The rows of X fall into 3 groups, which share some directions, and each row is roughly a mix of its group's hidden directions.
X:
[[ 15.6   7.4 -13.0  -5.0 -29.7   6.6   4.2  36.9 -19.9  28.4]
 [ 25.3 -22.2 -26.3 -11.8  37.2  -5.1  22.6  -7.5   4.7   6.2]
 [  9.3 -13.1  -9.9   2.1 -32.0   7.2   1.3  47.2 -14.2  11.5]
 [ -2.5  -5.8 -14.5  40.8 -35.3  -1.0 -17.7 -21.1   7.5   5.2]
 [ 10.9 -35.4  10.0 -11.0  10.5 -37.1 -24.4  12.2  -2.1 -12.9]
 [  2.8 -21.0  15.2 -17.1  50.5  -6.4   1.9   3.8  17.6  10.5]
 [ -5.2 -15.4 -12.7 -19.6  42.4   8.3  -4.8 -26.9   6.5  23.1]
 [-15.7  17.6  -1.0  20.2  -9.9  32.5  26.5  -0.4 -22.9  25.6]
 [ -0.6  -5.6 -18.2  42.2 -27.8  -2.3 -18.3 -25.0   8.4   6.8]
 [ 10.8 -11.5  23.3 -32.2  25.7   1.8  15.2  35.6  -0.3  -0.8]
 [ -5.7   4.7 -23.0  35.9 -30.1  -8.5  -6.3 -32.7   3.9  -5.1]
 [  5.8 -19.9  30.6 -24.4  13.0  -6.4  20.4  36.2   5.7  -8.7]
 [ 14.4   9.5  -0.1 -16.3 -31.1  14.5  -7.4  36.9  -8.6  27.7]
 [ -1.5 -27.6 -23.3  22.1  13.4  -3.4  18.1 -31.6   6.1 -25.5]
 [-12.7 -20.6  -7.9  18.5  26.3  -4.0   1.0 -37.4   4.8 -29.6]
 [  2.8 -25.8 -18.7   8.3   8.7  11.4   9.4 -40.5  21.0 -23.1]
 [ -6.1   2.1 -25.9  32.2 -25.0   2.7 -17.7 -35.0   1.8   8.5]
 [ 11.5   7.1  -9.3 -14.1 -32.1  10.3   4.7  34.3 -20.3  27.9]
 [  0.5  40.9  13.1   5.4  -3.2  31.6  15.1 -17.3  -6.9  23.2]
 [  5.8  39.4  19.4  -1.5  23.6  16.3 -11.0 -29.5   1.5  14.7]
 [ -0.3  33.1  11.1   1.2   3.6 -14.9 -11.1  26.7 -30.2  28.2]
 [-18.4 -23.2   0.8  20.0  21.1 -17.5  13.0 -18.6   9.2 -37.0]
 [  2.4 -37.3 -17.2  -7.0   6.5 -32.2 -14.5  13.9  13.8 -24.2]
 [ 22.0  35.1  23.9  -3.7  14.1  11.5  -1.2 -21.4  -0.4  30.1]
 [  0.1  -2.6  -0.7  33.1  36.1 -20.8  -3.9 -23.4  13.9 -20.0]
 [ -7.1 -30.2 -27.6   7.5 -27.9  -3.7  24.9  28.0  -1.5  -4.5]
 [ -2.1 -32.4 -14.6  23.2  15.8   1.8   1.5 -27.2  15.5 -31.1]
 [ -2.1 -18.9  23.3 -38.0  29.9  -1.1  19.3  19.3   3.2  -0.6]
 [  5.0  35.5  10.1   9.5   4.7  27.5  16.7 -16.0  -7.5  34.0]
 [-18.9 -15.1  14.1  -0.1  22.0  -0.8  -5.6 -33.6  21.6 -33.2]
 [ -5.1 -31.8 -16.0  22.0  13.5  -3.3  12.7 -26.4  13.7 -31.5]
 [  2.3  38.7  22.7  -1.1  23.2  16.1 -14.3 -29.0  -1.2  11.5]
 [ 20.4  -6.9 -11.0   5.5  42.4 -27.1  21.3  -5.7  15.8 -11.1]
 [  3.8  15.0  23.1 -32.1  36.1   2.4   4.1  28.9  -5.7  -3.2]
 [  1.1  32.0  -6.3  14.8 -44.3   4.3  -3.0  10.8 -19.3 -15.3]
 [  1.5 -27.7 -17.3  23.6  18.1   3.8  -0.8 -33.9  13.5 -26.5]
 [-15.6  24.9  13.5  17.3 -43.4   8.2 -22.4   8.1 -10.5  -5.2]
 [ -7.7 -29.5  -5.5  -3.0   6.0  17.7   0.0 -36.8  22.0 -29.1]
 [ 12.9 -27.3   4.0 -14.1  15.2 -36.7 -27.7   4.7  11.0 -19.7]
 [ 12.1  11.9  -2.3  -8.4 -25.0  10.0 -10.7  38.3 -21.2  29.7]
 [ -6.1   4.2  35.0 -33.4  24.4   4.3   2.5  31.2  -2.1  -1.4]
 [  6.1 -21.0   5.4 -20.1  -1.4 -29.9 -26.8   6.0  14.4 -35.1]
 [ -3.6 -35.9  -7.4  19.7  10.2   2.8   1.0 -18.5  23.3 -35.4]
 [-16.0  15.0  33.8   3.6  24.8   6.3 -27.5 -17.6 -25.3   0.1]
 [ 21.7 -38.3  -2.1 -11.1 -13.1 -34.0  -1.8  23.9   4.3  -3.3]
 [  7.4 -15.8 -10.2 -17.5  47.1 -14.2  22.5 -15.6  10.9  -0.7]
 [-14.2 -30.4 -29.9   1.2 -23.3  -7.9  12.8  23.4   8.3 -24.4]
 [ 32.6   8.6  -1.0  19.8 -23.1   5.9  -5.3  42.1  -9.3  -2.4]
 [-14.2  -2.0  -4.0  26.2 -23.6  15.4 -37.8 -19.2   3.8  21.9]
 [ -5.1   3.1  -8.0  -9.4  52.3  -3.5  -8.2 -26.8  11.0  12.6]
 [-16.3 -39.9 -26.5  10.1 -13.8 -10.9  11.5  26.5  -5.3 -12.7]
 [-14.9  23.6  -1.1  22.0   9.3  31.6  18.2 -11.0 -18.5  29.3]
 [ 19.3  21.4  -7.9  18.9 -37.1  12.8 -11.4  27.2 -18.2  -1.9]
 [ -9.9   0.4  32.8 -39.2  16.5   6.2   8.6  29.2  -5.8  -3.7]
 [  3.5  17.4  11.5  -7.5 -19.0  -4.3  -8.5  46.6 -17.5  23.7]
 [  3.6 -28.7 -18.2   6.8   6.8  20.5  -4.4 -39.1  17.9 -21.2]
 [ 26.2  21.6 -13.2   2.0 -20.3  22.7 -10.8  31.3 -24.3   7.4]
 [ 12.8  13.4 -37.1  35.4 -11.9  -1.6 -11.6 -27.0  -1.5   3.8]
 [-17.3   7.4  35.0 -37.1  22.4  -1.9   9.2  19.2  -1.7  -9.0]
 [  3.0  35.4  19.1 -17.7  -9.3  -9.7  -3.2  30.4 -10.6  28.8]
 [  1.6  23.4   9.6  -7.3 -13.9  -7.9  -4.7  40.2 -25.6  27.5]
 [-10.7 -22.1   0.6   7.1  17.5  -3.6  10.0 -33.4  25.8 -33.8]
 [ -6.6 -19.3  -5.9 -11.9  35.9 -21.1  23.8 -28.2  16.2  -6.7]
 [ 16.0 -27.8  23.4 -13.6 -28.3 -23.9  -2.0  25.0 -15.1  -2.2]
 [  1.8  28.2  18.6  11.6  -0.8  25.5  16.1  -8.4 -21.6  35.7]
 [-28.4 -30.3   3.8  -6.7   4.8  -0.9  18.2 -22.3   4.0 -36.7]
 [ -0.6 -15.0 -33.4  -6.1 -28.8  -3.3  18.8  16.4  25.1 -22.9]
 [  2.8 -22.1 -14.2  26.5  22.8  -1.4  -1.4 -33.3  17.7 -25.6]
 [  4.0 -36.7  -2.1 -11.1   2.8 -33.9 -21.4  14.7   6.2 -25.2]
 [ -2.7 -42.6 -22.0  18.9   0.2   9.6   6.6 -16.1   6.2 -30.1]
 [ -3.7  27.8  38.3  -1.8  16.9  11.2 -20.9 -21.2 -19.5   8.1]
 [ 11.3  -2.0  13.1  33.9 -39.0   1.3 -16.8  26.9   3.5  -0.6]
 [  3.0  26.0  18.7 -31.3 -21.0   7.4  -6.1  26.1  -4.5  27.3]
 [ 13.7  42.8  30.6 -11.6  -1.6  16.4  -5.4 -22.1   1.3  10.4]]

Here is one row of each group, with its name. Which group are the others in?
[ -9.7 -34.1 -12.5   3.9   3.2   6.1  18.0 -30.2  16.3 -32.0] | T
[  5.3  25.7   8.7  -1.7 -32.4  20.0 -13.8  33.2 -22.1  -0.5] | V
[ -8.9 -35.8 -20.3   8.1 -25.7  -7.1  20.6  30.1 -10.2  -3.8] | D

[  3.6   9.0  23.9 -33.0  32.9  10.1  -3.2  31.1  -6.5   6.0] | V
[  0.8 -16.1  -4.6  22.1  23.8 -10.1   7.7 -30.8  27.9 -27.8] | T
[ -2.2  -7.1  21.7 -41.0  33.1   0.2  17.6  19.3  -0.8  -2.7] | V
[ -8.1 -18.2  -0.6 -17.6 -14.8 -18.3 -20.2   8.7  12.6 -45.8] | D
[  8.7 -16.4 -25.7  40.1 -25.5  -5.7  -6.6 -23.0  10.0   6.0] | V
[ -0.1 -19.1 -14.3  29.0  26.5   4.6 -18.6 -33.3   1.0 -20.2] | T
